X =
[[154 127 143 137 126 137 121 121 136 126 116 128  99 133 120 128]
 [132 128 134 134 127 130 124 128 130 128 132 128 112 130 125 128]]
Rows and columns are counted from 1.
row 1 col 1 = 154
row 1 col 7 = 121
row 2 col 4 = 134
row 1 col 4 = 137
row 1 col 13 = 99
row 2 col 14 = 130
row 2 col 10 = 128
row 1 col 14 = 133
row 1 col 2 = 127
row 2 col 13 = 112

a =
[[120 119 124 112 124 140 134 132 123 112 120 129 123 146 114]
 [118 119 126 128 125 141 125 128 121 127 129 123 123 131 130]
 [132 121 130 129 131 123 143 124 120 109 124 135 119 132 123]
 [121 125 123 111 124 138 130 134 128 118 120 129 128 145 115]
 [133 141 124  99 126 125 130 140 143 123 115 135 140 149 106]
 [138 139 130 126 131 116 128 130 137 132 127 133 135 126 125]
 [119 120 126 129 125 139 126 128 122 127 129 123 123 130 130]
 [127 134 125 118 126 130 123 134 135 133 125 127 135 134 122]]
Rows and columns are counted from 1.
row 1 col 1	120
row 2 col 11	129
row 5 col 4	99
row 5 col 9	143
row 4 col 4	111
row 1 col 5	124
row 4 col 10	118
row 8 col 12	127
row 4 col 13	128
row 2 col 15	130
row 6 col 6	116
row 2 col 8	128
row 6 col 9	137
row 5 col 3	124
row 2 col 13	123
row 1 col 14	146
row 8 col 5	126
row 6 col 14	126
row 6 col 3	130
row 2 col 14	131
row 3 col 11	124
row 2 col 1	118
row 2 col 10	127
row 6 col 12	133
row 2 col 4	128
row 3 col 8	124
row 6 col 8	130
row 2 col 12	123
row 1 col 12	129
row 8 col 4	118
row 5 col 6	125
row 8 col 6	130
row 4 col 1	121
row 8 col 15	122
row 4 col 12	129
row 6 col 7	128

m =
[[122 111 143 126 108 133 123 110 118 127 120 127 138 119]
 [141 116 138 140 138 134 137 142 124 135 129 141 119 121]
 [114  98 147 148 116 139 139 120 110 107 113 143 123 109]
 [122 129 135 124 117 137 117 114 128 104 130 120 124 132]
 [124 136 135 114 118 133 117 119 138 148 129 115 144 141]]
Indices start at 1.
(1, 1) = 122
(1, 12) = 127
(1, 11) = 120
(5, 9) = 138
(2, 7) = 137
(2, 6) = 134
(2, 10) = 135
(4, 3) = 135
(3, 6) = 139
(3, 10) = 107
(2, 5) = 138
(5, 11) = 129
(1, 4) = 126
(3, 11) = 113
(2, 2) = 116
(3, 12) = 143
(3, 1) = 114
(5, 4) = 114
(4, 13) = 124
(3, 8) = 120
(3, 13) = 123
(1, 6) = 133
(2, 12) = 141
(5, 13) = 144

data =
[[131 147 149 131]
 [134 148 129 135]
 [113 134 124 109]
 [134 155 121 136]
 [140 143 122 143]
 [136 141 135 134]
 [125 123 118 128]
 [137 121 108 138]
 [139 147 121 144]
 [137 133 126 139]
 [117 122 118 114]
 [120 106 112 114]]
Rows and columns are counted from 1.
(1, 1): 131
(10, 1): 137
(3, 2): 134
(2, 1): 134
(1, 4): 131
(12, 2): 106
(10, 3): 126
(1, 3): 149
(7, 2): 123
(5, 3): 122
(5, 2): 143
(8, 3): 108
(11, 4): 114
(2, 3): 129
(5, 1): 140
(12, 4): 114

arr =
[[133 117 116 123 137 140]
 [131 136 130 123 134 128]
 [128 131 139 126 119 127]
 [136 135 125 130 143 127]
 [128 123 144 143 109 124]
 [133 129 125 141 134 122]
 [136 108 106 106 150 144]
 [135 124 109 120 148 130]
 [114 104 135 127 109 135]
 [133 132 131 127 129 126]
 [112 127 139 141 104 122]
 [128 131 135 127 122 128]
 [127 140 121 124 138 124]]
Indices start at 1.
(1, 1): 133
(3, 1): 128
(5, 4): 143
(11, 3): 139
(13, 5): 138
(9, 2): 104
(8, 1): 135
(8, 6): 130
(6, 2): 129
(3, 4): 126
(5, 5): 109
(10, 6): 126
(13, 3): 121
(5, 1): 128
(4, 5): 143
(8, 3): 109
(8, 5): 148
(13, 6): 124
(10, 4): 127
(10, 2): 132
(2, 4): 123
(7, 4): 106
(11, 6): 122
(13, 4): 124
(9, 6): 135
(12, 4): 127
(12, 1): 128
(9, 5): 109
(11, 1): 112

W =
[[113 126 146 120 123 156]
 [142 125 123 152 124 121]
 [121 130 111 117 136 133]
 [154 129 139 124 119 110]
 [127 130 128 126 135 125]
 [134 123 101 117 123 138]
 [126 127 139 118 151 111]
 [121 127 149 115 126 137]
 [146 125 144 107 131 141]
 [134 129 124 125 107 115]
 [155 134 134 112 117 153]
 [120 127 154 120 135 116]]
Rows and columns are counted from 1.
row 1 col 1: 113
row 11 col 2: 134
row 6 col 6: 138
row 7 col 5: 151
row 10 col 1: 134
row 4 col 1: 154
row 8 col 5: 126
row 1 col 6: 156
row 1 col 5: 123
row 6 col 2: 123
row 11 col 4: 112
row 2 col 3: 123
row 2 col 1: 142
row 5 col 5: 135
row 9 col 6: 141
row 6 col 3: 101
row 7 col 3: 139
row 12 col 4: 120
row 9 col 3: 144
row 2 col 5: 124
row 5 col 4: 126
row 3 col 1: 121
row 12 col 6: 116
row 4 col 2: 129
row 4 col 5: 119

grid =
[[109 107 142 134 138 117 125 107 111 129 128 122 122 135]
 [138 126 129 136 127 127 142 127 135 126 130 138 123 126]
 [128 117 144 148 118 120 136 136 119 125 140 149 117 152]
 [128 126 138 128 145 135 140 142 140 141 127 120 144 119]
 [113 110 142 133 141 140 135 126 121 145 122 121 142 130]]
Rows and columns are counted from 1.
(1, 1): 109
(4, 6): 135
(5, 3): 142
(1, 2): 107
(3, 9): 119
(5, 14): 130
(5, 8): 126
(2, 14): 126
(3, 13): 117
(1, 3): 142
(2, 6): 127
(4, 1): 128
(4, 5): 145
(4, 7): 140
(2, 12): 138
(3, 4): 148
(5, 4): 133
(4, 10): 141
(2, 9): 135
(4, 8): 142
(4, 3): 138
(2, 1): 138
(5, 10): 145
(2, 8): 127

B =
[[133 127 132 127 126 128 126 135 122 126 129 127 127 135]
 [129 135 121 118 133 126 140 127 127 127 132 122 126 127]
 [131 130 137 137 125 126 134 129 122 127 135 120 112 117]
 [131 126 132 131 126 127 126 135 122 129 127 128 126 129]
 [132 129 133 131 126 126 130 131 121 128 131 124 121 123]
 [125 125 124 131 136 117 124 113 120 139 120 130 139 110]
 [128 120 128 130 130 131 117 130 133 125 128 137 141 147]
 [125 125 128 132 135 122 125 129 126 136 123 128 138 121]
 [127 126 125 132 143 117 130 131 121 136 128 125 140 124]
 [127 133 117 117 124 134 137 124 134 127 126 130 119 128]
 [129 122 125 126 127 133 121 130 134 123 129 137 134 148]
 [129 131 132 128 124 122 126 117 118 133 122 123 126 107]
 [133 116 132 140 129 132 119 146 128 125 133 140 127 154]
 [129 124 130 139 134 121 125 124 121 134 129 129 129 120]
 [125 133 129 122 112 138 132 124 135 127 121 129 114 118]
 [129 131 128 123 129 129 133 134 130 123 133 123 128 135]]
Rows and columns are counted from 1.
(1, 1): 133
(11, 9): 134
(14, 6): 121
(12, 5): 124
(5, 6): 126
(6, 4): 131
(15, 1): 125
(4, 13): 126
(3, 13): 112
(12, 1): 129
(14, 2): 124
(11, 12): 137
(3, 14): 117
(13, 14): 154
(11, 11): 129
(15, 14): 118
(4, 6): 127
(5, 1): 132
(10, 9): 134
(2, 7): 140
(14, 12): 129
(11, 6): 133
(3, 2): 130
(7, 14): 147
(16, 2): 131
(15, 7): 132
(13, 13): 127
(16, 9): 130
(12, 9): 118
(3, 4): 137
(13, 2): 116
(12, 8): 117
(5, 13): 121
(11, 2): 122
(13, 11): 133
